data =
[[  5  35   3  59  -4  -4 -15 -24 -22 -30   2  15 -35]
 [-27  14  25  11  -2  -8  -7 -26  21 -32  12  64 -67]
 [-11   2  -7  19   3  24  -8 -32  -7 -33  10  20 -27]
 [-15  32  -4  20  24  21   6 -36  -2  -5   7  19 -27]
 [-35  23  -9   5  13 -12  58 -35 -25 -27  -4  19 -64]
 [-19 -13   5   5  -6   6  30 -38 -10 -38  -3  30 -70]
 [-29 -13  -9  10  -2  -1   2  -7 -17 -19   1  28 -67]]
data[0][0]: 5
data[4][2]: -9
data[4]: [-35, 23, -9, 5, 13, -12, 58, -35, -25, -27, -4, 19, -64]
data[:, 4]: [-4, -2, 3, 24, 13, -6, -2]
data[2][8]: -7
data[1][5]: -8
data[3][1]: 32
data[:, 6]: [-15, -7, -8, 6, 58, 30, 2]
data[:, 0]: [5, -27, -11, -15, -35, -19, -29]
data[3][6]: 6
data[4][7]: -35
data[1][10]: 12
data[2][12]: -27
data[5][2]: 5
data[:, 10]: [2, 12, 10, 7, -4, -3, 1]
data[0][10]: 2
data[6]: [-29, -13, -9, 10, -2, -1, 2, -7, -17, -19, 1, 28, -67]
data[4][6]: 58
data[0][7]: -24
data[3][3]: 20
data[0][4]: -4
data[3]: [-15, 32, -4, 20, 24, 21, 6, -36, -2, -5, 7, 19, -27]
data[3][4]: 24
data[3][0]: -15
data[6][5]: -1
data[5][12]: -70
data[:, 3]: [59, 11, 19, 20, 5, 5, 10]
data[2][3]: 19
data[3][2]: -4
data[5][11]: 30
data[0][6]: -15
data[2][2]: -7
data[0]: [5, 35, 3, 59, -4, -4, -15, -24, -22, -30, 2, 15, -35]

X = [4249, 4566, 3856, 4709, 5037, 5708, 2379, 8785]
X[-8] => 4249
X[7] => 8785
X[3] => 4709
X[-2] => 2379
X[-4] => 5037

grid =
array([[ 11,  14,  30,  24, -20, -14,   4, -16, -37,  -1, -39, -32,   0,
          4],
       [  7,  21,  -1,  40,   4,  34, -33,  13, -34,  32,   4, -25, -29,
          4],
       [-39, -27,  44,  82,  36, -32,   1, -52,  -9,  32,  14,  24, -30,
         24],
       [  8,  40, -25,  -6,   7, -34,   4, -54, -28,  -8,  32,  -7,  28,
        -49],
       [-33,  31,  -1, -24, -52,  19, -43,  27,  25,  10,  10,   7,  18,
         21],
       [ -6, -22, -29,  -1,  10,  27,  24, -27, -10,  20,  36,  -9,  35,
         -6],
       [-48,  11,  56,  33,   3,  32,  28, -33,  -7, -25, -21,  54,  27,
        -39],
       [-27,  29, -42,  30,  -5,   0,  32, -23,  37, -35,  15, -11, -31,
         18],
       [ 33,  28,   6, -46, -26, -31,  17, -29,  18, -39,   2,  -7, -23,
        -24]])
grid[0,0]	11
grid[7,-1]	18
grid[-6]	[8, 40, -25, -6, 7, -34, 4, -54, -28, -8, 32, -7, 28, -49]
grid[4,12]	18
grid[1]	[7, 21, -1, 40, 4, 34, -33, 13, -34, 32, 4, -25, -29, 4]
grid[7]	[-27, 29, -42, 30, -5, 0, 32, -23, 37, -35, 15, -11, -31, 18]
grid[4,5]	19
grid[-5,7]	27
grid[-7,13]	24
grid[1,-14]	7
grid[-4,5]	27
grid[6,-4]	-21
grid[-3,-7]	-33
grid[-8,10]	4
grid[:, 6]	[4, -33, 1, 4, -43, 24, 28, 32, 17]
grid[-8,3]	40
grid[-5,11]	7
grid[-7,-9]	-32
grid[:, -1]	[4, 4, 24, -49, 21, -6, -39, 18, -24]
grid[8,-10]	-26
grid[-5,-14]	-33
grid[2,-11]	82
grid[-3,1]	11
grid[2,2]	44
grid[5,-1]	-6
grid[0]	[11, 14, 30, 24, -20, -14, 4, -16, -37, -1, -39, -32, 0, 4]
grid[:, -4]	[-39, 4, 14, 32, 10, 36, -21, 15, 2]
grid[8,-9]	-31
grid[0,13]	4
grid[-2,2]	-42
grid[1,-5]	32
grid[-4,9]	20

m =
-0.010	-0.029	-0.151	0.075	-0.214	-0.065	-0.031	-0.057
-0.061	0.006	-0.029	0.083	-0.073	-0.003	-0.040	0.041
-0.016	-0.029	-0.079	0.052	-0.155	-0.032	-0.048	-0.075
-0.061	0.001	0.001	0.033	-0.012	-0.001	-0.034	0.042
-0.068	-0.009	0.147	-0.107	0.193	0.039	-0.039	0.030
-0.056	-0.002	-0.038	0.042	-0.044	-0.019	-0.025	0.046
Indices start at 0.
(0, 0): -0.010
(3, 7): 0.042
(5, 5): -0.019
(5, 4): -0.044
(5, 3): 0.042
(1, 6): -0.040
(5, 0): -0.056
(3, 0): -0.061
(2, 2): -0.079
(2, 4): -0.155
(0, 2): -0.151
(3, 6): -0.034
(3, 5): -0.001
(4, 4): 0.193
(4, 6): -0.039
(1, 5): -0.003
(0, 5): -0.065
(2, 1): -0.029
(4, 5): 0.039
(4, 3): -0.107
(0, 1): -0.029
(1, 7): 0.041
(3, 2): 0.001
(1, 3): 0.083
(0, 3): 0.075
